Some points:
[-0.4 -1.0  0.0 -0.8 -0.4  0.9 -0.1  1.2 -0.9 -1.4 -0.6  1.5  1.3  0.8 -1.5  0.6 -0.5  1.7  2.5
  0.2 -0.2  1.2 -0.2  0.1]
[ 0.1 -0.4 -0.1 -0.7 -0.9 -0.4 -0.2  0.6 -0.2 -1.2 -0.1  0.3  0.0  1.2 -1.5  0.5 -0.3 -0.7  2.0
 -0.7  2.1  0.6 -0.3  0.5]
[ 0.0  1.0 -0.4  0.2 -0.9 -0.1  0.7  1.6 -0.6  2.1  0.7 -2.4  0.7 -0.1 -1.0  2.1 -1.1  1.5  0.0
  0.4 -0.2  1.5  1.7  0.0]
[ 2.1 -0.5  0.7  0.9 -0.7  1.0 -0.3  0.2  0.5  0.6  0.5 -0.4  0.2  0.5  0.4  1.3 -0.2  1.4  0.7
 -1.0 -0.8 -1.0  1.4  0.1]
[ 1.0  0.5  1.3 -0.3 -0.5 -1.1 -2.0 -0.4 -0.8 -1.0  0.2 -0.8 -1.1  0.8 -1.9  1.1  0.0 -0.5 -0.6
  0.9  1.6  0.3  1.1 -0.1]
[ 0.2  0.5  0.0 -1.6 -1.4 -0.2  0.8 -0.5 -0.4  1.4 -1.5 -0.8 -1.9  1.6 -0.4  0.6  0.5  0.2  0.6
  0.8  1.2 -1.7 -0.6 -2.0]
[ 0.3  0.3  0.0  1.0  1.9 -0.6  1.2  0.8 -2.0  1.0  0.2  1.7  2.8  1.6  0.8  0.5 -0.3  0.0  0.7
 -0.1 -0.6  0.6  1.3  0.8]
[ 1.3  0.9  1.0  1.0  1.4 -0.6 -1.5  0.2 -0.3  0.2 -0.8 -0.1  1.3  1.3 -1.2 -1.8 -1.6  1.1 -0.6
  0.7 -0.1 -0.1 -0.6 -0.1]
[ 1.7 -1.0 -0.4  1.1  1.3 -0.4 -0.7 -2.3  0.8  1.7  2.3  1.2 -0.8  0.0  0.6 -2.2  0.6 -0.5 -0.1
 -0.7 -0.6 -1.2 -0.1 -0.6]
[-0.7 -0.3  1.1  1.1  0.3 -1.8 -0.3 -1.6  0.9  0.6 -0.9 -0.4  0.5 -0.9  0.0  0.2 -0.1  0.5  1.3
  0.5  0.5 -1.3 -0.9  1.9]
[ 0.0  0.1 -0.4  0.1 -0.5 -0.2 -1.5  0.3  1.4 -1.9  0.3 -1.5 -1.5  0.0  1.7  0.0 -0.5  0.0  0.6
  0.0 -0.9  1.6  0.6  1.1]
[-1.1 -0.3  1.1  0.3  0.4 -0.9  0.4 -0.1  0.0  0.6 -1.3 -1.0 -1.7 -0.9  0.9  1.6  2.4 -0.2 -0.6
  0.1  1.4  0.7  0.1  0.3]
[ 0.1  0.3 -0.1  1.6 -1.2  0.4  1.1  0.4  0.8  0.2 -0.7  1.4  0.9  0.8 -1.0  0.4  1.5  1.3 -0.5
 -0.9 -2.4  2.2  0.1  1.2]
[-0.6  1.3  1.3 -0.2 -0.7  2.1  0.0 -0.3  0.6  1.4 -0.9 -0.2 -1.6  0.7  0.3  0.0 -3.3 -1.5  0.9
  1.8  1.3  1.2 -2.3  0.3]
[ 1.0  1.7 -0.3 -0.7  1.0  0.8 -0.1  0.2  1.1  0.1 -0.9  0.3 -0.8 -0.1 -0.6 -0.5 -0.2 -0.9 -1.3
  0.8  0.0  0.3  0.4  0.1]
[ 0.1 -0.6 -1.3  0.3 -0.1 -1.0  0.9  0.2  0.6  2.0  0.6  0.9 -0.1 -1.3 -0.3  1.3 -0.9  0.8 -0.5
 -0.4 -0.1  0.4 -1.1 -1.3]
[-0.8 -0.6 -0.4 -0.5 -0.4  0.4 -0.9 -0.6 -1.1  0.6  1.6  1.7 -1.2 -1.5 -0.1  0.4 -2.5  0.1  0.1
 -0.2 -1.6  0.2 -0.9  0.1]
[ 1.0 -0.8  0.6 -0.1 -0.4  1.6  1.5  0.3 -1.6  0.5 -1.6 -0.7  0.7 -1.7 -1.3 -0.5  1.2  0.3 -0.8
  0.2 -0.2  0.5  0.5  1.4]
[-0.7 -0.3  0.2 -0.2  0.2 -0.9  0.5  1.5  0.7 -1.9 -1.3  1.7 -1.0  0.2 -1.2  0.2 -0.3  0.2 -0.4
  0.2 -0.7  1.3  0.3  0.2]
[-0.8  1.4  0.1  0.6  1.1  0.3  0.6 -1.5  0.7 -0.9  0.6  0.0 -0.3  0.9  1.9  1.0  0.6  1.2  0.6
 -0.1  0.5 -1.2  1.1  0.1]
[ 1.1  1.1  1.1 -1.4  0.2 -1.2  0.0  2.5  1.2 -0.3  1.2 -0.4  0.6 -0.3  0.0 -0.1 -0.2 -0.7  0.7
 -1.6 -0.1  0.0 -1.1  2.2]
[-1.7  0.6  0.4  1.1  0.1 -0.8 -0.5  0.0 -0.2 -0.1  2.0 -0.1 -1.2 -0.5 -0.3 -0.6  1.2 -0.5  0.7
  1.1  1.1  0.3 -1.6 -1.0]
[ 0.3 -0.5 -2.4 -0.4 -0.3  0.6  0.7 -0.5  1.6 -1.3 -1.0 -1.5 -1.2 -0.8  0.9  0.9  0.5  1.7 -0.4
  2.3  0.8  0.6  0.5 -0.5]
[ 0.5  0.2 -0.3  0.9 -0.3  1.6 -0.5  2.2 -0.5 -0.6  0.9  0.9 -0.5  0.3 -0.2 -1.1  0.3 -1.6  0.1
  0.5 -0.9 -2.1  0.9 -0.2]
[-0.1 -0.2 -0.4 -1.5  0.6 -0.2 -1.4 -1.5 -0.2  0.6 -0.7 -0.5  0.6  0.0  1.6  0.4  1.1 -1.2  0.7
 -0.9 -1.2  0.6 -1.7 -2.5]
[-1.4  0.3 -0.4 -0.8  1.7  0.0  0.8 -0.6  0.4 -1.2  0.3 -2.0 -1.2 -1.6  0.7 -2.5 -1.0  0.5 -0.6
 -0.4 -1.0 -1.3 -1.1 -1.6]
[ 0.3 -1.4  1.8 -1.3 -1.0 -1.1 -0.7  0.9 -0.9  0.8  0.9  0.4 -1.0 -1.2  1.9 -2.3  0.3 -0.7 -0.6
  0.3  0.1 -0.1  0.1 -1.0]
[ 1.0 -0.8  0.4 -1.0  1.3 -0.3  0.5 -1.2  0.0 -0.5 -0.3 -0.7  0.0 -0.2 -0.7  0.5 -0.9 -1.7  0.0
  0.6 -0.2 -1.4  0.3 -1.9]
[-3.0 -0.4 -0.1  0.1 -0.4 -0.4 -2.4 -1.1  1.8  0.7 -1.9 -1.4 -0.2 -1.6 -0.2  0.1 -0.4 -1.0 -1.2
  0.8  1.2 -1.6  1.5 -0.5]
[ 0.3  0.1 -2.2  0.8 -1.2  0.1  0.3 -0.3  0.9 -0.9 -0.9  1.2  0.4  0.2 -0.1  0.4 -0.3  1.0  0.8
  1.0  0.0 -0.4 -1.1  0.9]
[ 0.2 -0.7 -2.1 -0.6  0.3  0.8  0.1 -0.6  0.2  0.2 -0.8 -1.2  1.6 -0.1 -0.1  2.0  2.1  0.4 -1.6
  0.8  2.2  0.4  0.3  0.0]
[ 0.6 -0.6  1.9  0.4 -1.0  0.6  1.1 -1.0 -0.3  0.1  1.3  0.6  0.9  1.1  0.8 -2.4 -0.2 -0.8  0.3
  0.2 -1.3  1.0 -0.2  2.3]
[-0.7 -0.5  1.0  1.5  0.3  1.4  1.4  0.2  0.9 -0.1  0.4  0.8 -1.3  2.1  0.5 -0.1  1.2 -0.6 -1.4
 -1.5  0.2  0.3  0.8 -1.2]
[ 0.8 -0.1 -0.7  1.1  0.6  0.5  1.1 -1.0 -0.9 -1.6 -0.7  0.0  2.1 -0.6  0.4  0.6  0.5 -1.1 -0.3
 -1.7 -0.5  0.3  0.4  0.2]
[-0.6  0.3 -0.3 -0.7 -1.6 -0.2  0.3 -0.3  0.8 -0.4  2.5  0.0  1.6  0.4 -0.2 -1.5 -0.9 -1.8 -1.5
 -0.6 -1.5 -0.1 -0.6 -0.6]
[-0.9  0.0 -1.0  0.0  1.8  0.6  0.2 -1.2 -0.1 -0.1  1.5 -1.2  1.7  0.1 -0.1 -1.7  0.9 -1.2  1.0
 -1.8 -0.8 -1.5  1.3 -1.2]
[ 1.6 -0.5 -1.1  1.3 -0.1 -0.8 -0.2  1.6 -2.1 -0.3 -1.4  2.0 -0.1  1.2  0.7  1.6 -0.9  0.2 -0.1
 -2.0 -0.2  0.3  0.7  2.7]
[-0.2  1.0  0.3 -1.7  0.2 -0.6 -1.0 -0.1 -1.0  0.7 -1.5  0.7  0.0 -2.3 -0.9  1.3 -0.1  1.5 -0.9
 -1.2  1.7  0.5 -0.3  0.7]
[-1.1 -1.4 -0.3 -0.1 -0.5  0.1  0.8  0.0 -2.1  0.6  1.0 -1.1 -0.3  1.3  0.5  0.1  1.0  0.5 -0.1
  1.5  0.8 -0.4 -0.2  0.2]
[-0.8  1.4  0.3 -0.7 -0.1 -0.2 -0.5  1.8  0.2 -1.0  0.6  1.1  0.7 -1.3  0.2 -2.3  1.1  0.9 -0.2
  0.3 -0.2 -1.2 -0.2 -0.9]
There is one direction along which these points spread out most. How far along it is each point below, from 0 to 99? 50 is the average, and the first point above lies past it. One standard deviation of the points above along it is 16.
[-0.8  1.4  0.3 -0.7 -0.1 -0.2 -0.5  1.8  0.2 -1.0  0.6  1.1  0.7 -1.3  0.2 -2.3  1.1  0.9 -0.2
  0.3 -0.2 -1.2 -0.2 -0.9] 40
[-0.6  0.3 -0.3 -0.7 -1.6 -0.2  0.3 -0.3  0.8 -0.4  2.5  0.0  1.6  0.4 -0.2 -1.5 -0.9 -1.8 -1.5
 -0.6 -1.5 -0.1 -0.6 -0.6] 40
[ 0.5  0.2 -0.3  0.9 -0.3  1.6 -0.5  2.2 -0.5 -0.6  0.9  0.9 -0.5  0.3 -0.2 -1.1  0.3 -1.6  0.1
  0.5 -0.9 -2.1  0.9 -0.2] 50
[-0.4 -1.0  0.0 -0.8 -0.4  0.9 -0.1  1.2 -0.9 -1.4 -0.6  1.5  1.3  0.8 -1.5  0.6 -0.5  1.7  2.5
  0.2 -0.2  1.2 -0.2  0.1] 75
[-0.6  1.3  1.3 -0.2 -0.7  2.1  0.0 -0.3  0.6  1.4 -0.9 -0.2 -1.6  0.7  0.3  0.0 -3.3 -1.5  0.9
  1.8  1.3  1.2 -2.3  0.3] 41
[ 0.2  0.5  0.0 -1.6 -1.4 -0.2  0.8 -0.5 -0.4  1.4 -1.5 -0.8 -1.9  1.6 -0.4  0.6  0.5  0.2  0.6
  0.8  1.2 -1.7 -0.6 -2.0] 34
[ 1.6 -0.5 -1.1  1.3 -0.1 -0.8 -0.2  1.6 -2.1 -0.3 -1.4  2.0 -0.1  1.2  0.7  1.6 -0.9  0.2 -0.1
 -2.0 -0.2  0.3  0.7  2.7] 91
[ 1.0 -0.8  0.6 -0.1 -0.4  1.6  1.5  0.3 -1.6  0.5 -1.6 -0.7  0.7 -1.7 -1.3 -0.5  1.2  0.3 -0.8
  0.2 -0.2  0.5  0.5  1.4] 64
[ 0.8 -0.1 -0.7  1.1  0.6  0.5  1.1 -1.0 -0.9 -1.6 -0.7  0.0  2.1 -0.6  0.4  0.6  0.5 -1.1 -0.3
 -1.7 -0.5  0.3  0.4  0.2] 63
[ 1.0  1.7 -0.3 -0.7  1.0  0.8 -0.1  0.2  1.1  0.1 -0.9  0.3 -0.8 -0.1 -0.6 -0.5 -0.2 -0.9 -1.3
  0.8  0.0  0.3  0.4  0.1] 46
[ 1.0 -0.8  0.4 -1.0  1.3 -0.3  0.5 -1.2  0.0 -0.5 -0.3 -0.7  0.0 -0.2 -0.7  0.5 -0.9 -1.7  0.0
  0.6 -0.2 -1.4  0.3 -1.9] 33
